(in the rows, 128 means zero)
A single turn carries every row of the set below to another of its rows. Some are shown first; where does it send the rows asked next?
los: 118  141  116  133  116  123  127  146  108  127  128  131  123  152  118  129  135  144  114  134  110  121  116  101  163  129  117  127  180  130  147  131  129  135  133  121  136  124  128  108  114  124  152  142  145  144  124  127  122  96  125  124
sufus: 143  127  131  124  126  133  126  148  126  150  129  146  118  155  129  109  137  133  106  134  134  138  107  119  135  119  145  153  142  166  124  115  125  140  117  116  114  150  135  112  145  125  171  137  123  128  127  115  138  92  126  129
Dumov: 129  146  121  126  119  110  102  153  135  141  126  111  113  120  118  138  120  122  137  134  111  116  108  128  126  123  123  145  142  111  117  145  115  137  137  137  151  129  133  120  148  142  159  104  136  117  135  148  100  116  105  122
sed: 125  109  125  118  139  147  135  113  132  131  108  149  105  105  129  112  119  119  128  138  116  124  120  126  155  124  137  160  147  134  104  133  136  116  124  108  128  142  148  148  140  124  168  117  127  104  154  118  139  116  101  115
migar: 138  134  106  135  150  132  133  140  125  120  145  120  127  127  145  147  139  99  132  133  117  123  142  119  156  144  149  143  149  126  130  126  136  161  118  104  117  141  128  101  141  135  151  147  156  115  139  112  128  102  147  141
lumez: 121  127  98  125  125  134  120  120  145  120  114  123  135  118  125  116  141  145  141  124  113  121  130  126  143  139  113  119  155  106  114  136  122  159  143  122  137  158  124  120  137  152  136  130  142  105  149  122  112  97  136  125
Gesal: 135  119  93  142  126  133  98  123  123  137  104  125  114  135  124  134  131  121  117  136  132  134  110  126  129  121  131  145  132  146  108  117  133  135  124  139  129  145  123  117  139  143  143  111  126  132  127  129  142  156  146  110
gapir: 136  150  119  130  126  152  122  140  103  142  119  147  116  144  124  132  136  143  114  145  114  134  99  119  147  117  129  142  141  124  102  117  133  138  120  119  141  155  127  112  153  146  161  126  162  146  144  148  112  104  110  105
gimu: 141  123  139  114  138  144  116  143  129  133  121  132  136  140  129  103  135  93  138  130  106  98  142  121  143  142  143  130  149  147  127  125  136  136  130  112  104  137  135  121  154  125  162  134  140  126  153  109  136  111  148  141
Bila: 121  149  126  138  109  118  117  125  143  115  130  130  107  142  119  130  138  112  124  123  123  120  125  145  147  152  133  138  173  139  123  138  122  139  112  101  118  143  112  107  142  136  129  135  157  111  135  93  131  97  147  129
Zoga: 122  143  122  130  125  126  122  144  135  122  140  132  117  120  127  123  132  125  132  112  110  110  157  130  165  144  132  142  166  140  136  130  144  130  126  111  118  122  139  109  143  125  163  137  123  124  127  121  137  71  144  125
ronus: 146  116  111  150  130  121  116  136  116  137  110  104  106  138  133  117  146  126  120  119  125  124  118  112  137  123  125  135  148  134  133  126  130  144  131  133  130  143  161  131  138  120  173  118  123  127  113  149  131  142  120  113
Galu: 136  142  122  120  137  137  122  144  93  155  103  137  98  127  133  129  131  130  110  147  122  120  125  125  145  127  147  132  165  117  132  140  150  107  105  115  143  121  130  110  138  120  151  131  134  137  128  129  132  120  88  111
pamon: 120  149  122  131  157  148  112  152  139  130  110  128  113  119  147  115  158  112  129  123  137  126  125  123  127  125  146  138  150  146  105  122  145  137  112  95  111  153  128  104  136  99  143  117  132  106  146  124  136  109  119  139
mik: 122  122  114  129  142  138  122  96  142  138  117  140  105  135  119  135  134  143  134  127  119  125  121  133  123  127  121  137  137  118  134  145  136  143  119  127  139  127  136  117  115  145  133  118  174  91  135  131  123  109  127  111
tula: 109  126  129  141  127  132  127  145  140  144  128  129  127  134  117  112  122  122  114  128  130  130  128  118  161  147  124  141  171  148  119  127  113  129  114  129  88  138  129  117  143  138  161  131  147  140  151  102  115  97  146  126
fevaz: 122  131  130  107  132  126  130  133  158  132  129  114  99  118  149  135  137  120  136  127  126  129  116  138  162  126  152  151  160  131  130  131  128  139  113  123  125  136  134  92  102  103  155  125  120  117  144  111  127  121  140  144
Bivo: 150  133  136  156  129  146  114  111  114  119  120  107  104  136  137  129  139  116  112  129  106  119  115  115  155  117  134  143  130  116  117  108  120  111  120  123  140  144  122  129  123  100  160  128  144  121  130  134  127  89  126  99
zavig: 123  142  104  129  144  128  119  141  133  135  111  135  126  121  119  118  124  101  129  145  131  114  125  130  155  146  126  115  162  125  116  155  122  140  120  121  100  140  118  119  156  130  141  134  155  118  127  126  126  108  152  161
Tek: 122  145  122  134  159  125  120  130  135  131  93  142  107  126  122  125  115  114  157  140  96  119  109  116  147  135  107  144  142  128  95  145  124  136  127  126  134  128  128  128  118  126  155  128  150  134  159  133  117  131  110  119
ludu: 121  122  109  123  127  171  130  121  125  124  105  130  114  105  131  110  146  134  119  135  129  119  149  119  165  141  148  129  174  131  135  127  137  118  128  118  121  136  135  112  120  112  154  122  131  109  159  111  134  111  116  138
vab: 126  137  157  116  127  140  121  130  121  132  131  148  113  123  146  129  136  114  104  143  132  118  106  134  123  133  139  142  127  129  109  134  124  129  128  104  151  153  136  114  141  131  160  104  121  113  137  133  116  120  104  120
vam: 147  134  103  136  134  125  117  122  126  134  106  122  107  129  129  155  142  131  113  129  108  129  118  118  148  119  149  154  145  111  116  132  115  92  110  135  132  138  101  140  130  122  132  124  132  129  123  128  106  110  130  116
biza: 129  123  107  130  135  132  109  105  107  130  124  123  108  138  140  145  135  125  128  127  112  108  150  121  139  110  139  142  140  123  111  138  130  126  118  134  147  148  98  126  146  119  144  118  111  124  125  128  132  144  133  120
rig: 130  140  114  153  130  128  100  134  132  136  108  113  112  130  121  110  133  139  157  122  114  122  130  135  133  103  124  140  151  135  118  139  134  148  109  130  109  132  118  116  147  129  132  129  141  118  165  101  124  75  134  108
guger: 132  131  130  137  102  134  114  105  114  150  121  136  100  135  109  123  125  124  126  152  102  117  123  126  140  110  143  139  139  120  138  141  140  141  110  155  147  122  119  110  153  140  139  123  150  122  150  113  131  117  106  113
bapep: 142  135  128  124  148  130  130  137  139  138  103  141  112  139  129  116  130  128  141  136  94  132  110  129  157  112  108  129  166  126  118  137  139  155  123  140  122  159  138  114  130  129  147  153  142  137  147  107  104  110  146  122
pog: 119  127  119  115  136  139  117  143  131  142  141  119  95  137  143  141  120  147  130  131  118  112  121  134  145  109  129  151  158  122  115  147  142  119  124  112  130  120  145  109  99  115  149  132  147  107  129  112  149  122  115  106
nokes: 134  142  138  170  110  135  108  125  127  121  107  128  106  134  130  115  149  127  100  136  114  114  106  110  144  134  124  131  133  129  117  142  121  122  141  142  123  135  149  132  120  118  141  127  126  122  120  131  123  118  116  113
retat: 135  142  109  135  152  142  152  133  124  139  121  129  104  132  121  136  151  118  148  124  124  117  126  125  133  123  133  133  119  136  105  132  119  134  101  113  126  140  139  118  110  119  139  114  145  103  156  147  145  121  105  140
gozat: 141  135  127  141  122  139  121  125  119  110  119  129  123  130  120  125  121  108  110  131  128  119  138  122  128  147  139  142  161  121  140  134  138  126  120  132  139  118  109  104  133  117  126  133  141  96  130  109  149  84  104  117
kap: 114  130  107  142  124  137  120  128  119  146  126  142  93  129  125  119  134  162  149  124  108  123  103  121  143  96  143  150  147  149  107  148  131  126  135  107  113  137  129  138  134  139  154  122  152  131  150  117  125  101  119  106
Vit: 116  138  124  121  141  133  82  129  128  129  110  138  148  133  124  96  114  118  122  131  136  108  121  112  141  133  127  145  146  137  124  132  129  138  138  109  136  137  115  128  169  141  159  118  129  108  134  115  119  119  123  124
Ven: 142  138  99  115  133  126  126  144  115  135  129  119  137  126  128  138  117  106  147  130  132  117  121  121  161  141  146  135  153  122  104  136  107  125  140  132  138  136  119  112  131  132  160  137  118  131  134  120  116  127  121  162
mef: 147  142  129  149  129  116  132  119  121  127  131  129  128  131  123  138  133  102  154  128  126  142  108  126  147  113  146  146  133  135  142  124  123  146  96  129  127  138  99  115  143  128  141  117  156  122  139  118  120  102  133  146
lanek: 130  121  112  138  111  129  129  135  114  156  139  104  102  106  123  138  121  115  131  145  132  126  112  131  138  120  155  133  126  133  132  116  116  126  115  126  142  122  123  96  123  134  162  104  134  122  153  133  137  119  108  126

los turns into -> sufus
ronus turns into -> Gesal
rig turns into -> ludu
Where do these go?
retat turns into -> mik
gapir turns into -> vab
zavig turns into -> migar

A single turn carries every row of the set below to another of its rows. Some are shown first; where does it send the rows asked next?
tozop: 139  125  133  146  133  134  142  129  136  131  130  138  145  137  146  115  105  120  114  141  114  132  107  114  153  116  137  105  121  143  111  120  116  111  107  139
suzak: 149  134  161  132  113  141  104  116  132  118  116  161  146  153  140  130  139  107  112  125  127  112  137  124  107  121  121  124  140  131  112  99  112  102  144  153
gol: 150  115  145  145  119  125  119  125  129  132  144  157  155  141  138  103  133  107  115  108  153  132  132  125  104  119  152  148  132  155  122  134  103  121  137  125
Kotud: 124  142  153  138  115  132  121  147  120  104  118  153  139  138  142  130  156  105  106  112  115  123  134  129  111  128  112  126  150  136  130  145  107  120  152  151
kigo: 142  153  158  138  103  133  137  125  112  126  150  130  149  158  142  129  128  114  112  127  129  132  133  116  138  123  116  103  134  135  121  141  104  106  106  122
deben: 140  124  144  135  109  156  115  145  113  137  136  152  132  157  132  135  126  116  124  132  109  124  102  130  143  144  122  104  130  155  116  148  125  128  126  136
fated: 128  147  148  126  148  127  118  135  135  108  156  137  148  168  127  137  126  148  118  112  135  112  109  127  113  130  119  98  124  146  130  137  114  132  124  153
Vig: 139  111  133  138  141  118  135  139  137  142  147  119  139  134  143  119  123  129  147  105  100  138  128  125  116  134  134  149  123  152  102  115  135  116  127  150
Vege: 136  138  146  131  105  138  126  127  134  135  113  118  127  135  127  153  143  134  114  120  137  126  128  118  155  129  125  111  129  129  136  116  118  126  121  152
nad: 130  114  145  132  139  118  106  133  141  123  147  158  135  143  137  124  124  117  105  123  136  138  120  135  116  141  150  143  152  124  134  116  105  119  141  137
vaba: 106  129  144  124  148  124  134  119  126  150  154  126  139  129  129  106  130  122  126  137  111  117  135  124  107  116  140  130  127  171  115  143  142  114  127  144
Kiz: 140  121  144  129  117  131  159  130  120  124  140  149  132  140  147  135  136  145  128  124  117  112  125  114  127  138  153  141  108  150  107  148  124  110  133  152
Lelu: 137  140  129  108  118  137  118  124  116  119  124  113  146  146  125  135  107  126  143  118  100  115  134  122  106  124  106  136  118  152  123  136  114  100  135  126
dipav: 147  97  157  122  120  118  131  133  123  131  127  129  149  137  133  132  144  125  116  112  137  134  131  105  132  103  120  92  116  124  107  125  130  136  127  141
zusa: 128  133  138  123  131  127  104  135  121  160  159  121  152  155  133  118  135  116  110  98  119  106  119  120  111  140  117  124  131  148  98  117  124  144  135  141
mebo: 132  116  171  126  118  113  126  114  125  136  157  114  130  115  131  132  136  118  119  121  129  118  134  109  127  135  100  133  131  144  113  107  134  107  136  129
guv: 120  141  127  108  111  117  128  111  111  143  136  124  151  143  124  123  140  120  130  136  104  115  130  130  119  118  110  137  110  137  110  142  111  95  156  133
rer: 120  109  155  140  119  114  119  135  123  132  128  152  137  120  129  123  131  119  105  124  144  132  107  126  117  129  157  147  151  149  125  118  119  137  145  141
zuniv: 125  132  159  135  133  108  113  126  125  146  148  106  144  120  145  128  130  110  116  101  126  130  162  114  113  115  124  116  120  132  126  141  117  123  129  143
sifa: 143  142  143  145  122  132  140  145  116  132  119  120  140  136  124  125  143  142  140  126  139  130  116  133  142  106  138  127  123  158  120  152  132  101  114  145
Nani: 112  151  124  106  123  117  124  129  129  132  125  112  152  139  124  131  112  123  112  123  96  105  116  116  113  115  108  130  129  139  121  116  113  115  127  153
balir: 146  128  156  139  127  135  107  129  127  126  142  154  149  147  119  119  135  122  100  122  151  135  136  132  102  130  133  160  147  153  133  144  126  128  132  137
zinev: 133  107  160  134  121  129  121  137  122  116  128  143  140  135  121  125  126  114  111  115  137  151  129  123  102  123  138  140  165  154  135  131  126  145  126  128
vara: 111  137  125  126  120  106  122  132  125  128  128  120  157  132  133  115  124  113  134  118  100  124  119  124  112  106  102  106  115  141  114  127  98  107  149  133
mur: 138  145  122  136  117  120  122  130  132  149  123  140  147  171  135  119  155  134  117  125  139  124  107  138  125  135  124  105  117  142  116  130  110  113  113  163
Vir: 120  120  145  125  123  117  109  112  119  136  152  125  124  146  135  135  135  123  142  109  122  123  120  137  95  155  112  112  123  171  130  132  116  133  139  140
dez: 146  125  133  129  131  124  126  139  107  118  124  145  152  142  135  113  133  95  103  114  127  107  88  136  106  106  121  143  136  157  117  145  115  126  122  156
Bove: 136  104  164  118  118  112  145  128  115  119  145  133  142  136  130  124  158  122  121  120  141  127  125  110  132  103  115  90  121  136  117  139  124  121  131  127
kel: 136  114  141  121  134  123  121  124  141  125  140  140  146  149  126  102  146  115  110  112  153  130  129  125  111  118  150  135  155  136  129  106  107  116  131  120
tef: 132  128  146  129  121  125  153  128  125  138  144  152  147  144  148  132  124  136  110  130  115  110  124  109  122  120  164  132  108  144  106  140  125  119  121  165
nov: 125  131  144  130  145  144  142  113  106  102  119  126  140  131  135  124  138  121  118  137  120  133  128  133  140  109  137  140  150  135  121  126  110  129  152  129
lutad: 147  103  131  123  142  135  109  118  110  116  98  139  133  141  147  118  124  113  123  127  133  112  100  140  112  128  139  130  128  145  113  127  109  113  137  142
deve: 143  134  147  125  146  147  112  142  131  109  148  136  146  165  125  139  121  153  119  112  131  108  111  119  125  144  115  110  124  146  115  126  125  136  133  140
Pil: 131  126  129  119  103  120  122  119  120  145  126  130  151  134  129  146  109  114  122  128  85  132  125  123  121  116  107  138  109  134  110  127  120  125  144  158
Foro: 132  130  142  123  107  135  110  128  120  136  114  121  157  128  110  130  120  122  138  123  107  116  121  114  117  107  95  124  115  158  105  116  131  118  152  136
zino: 156  137  145  138  129  130  140  108  122  108  136  135  161  149  134  131  127  107  123  118  125  142  129  135  121  85  131  147  140  139  122  109  111  125  129  154

fated turns into -> tef
Vege turns into -> deben
dez turns into -> zino
Where do these go?
Vig turns into -> mebo
zinev turns into -> balir
guv turns into -> vara

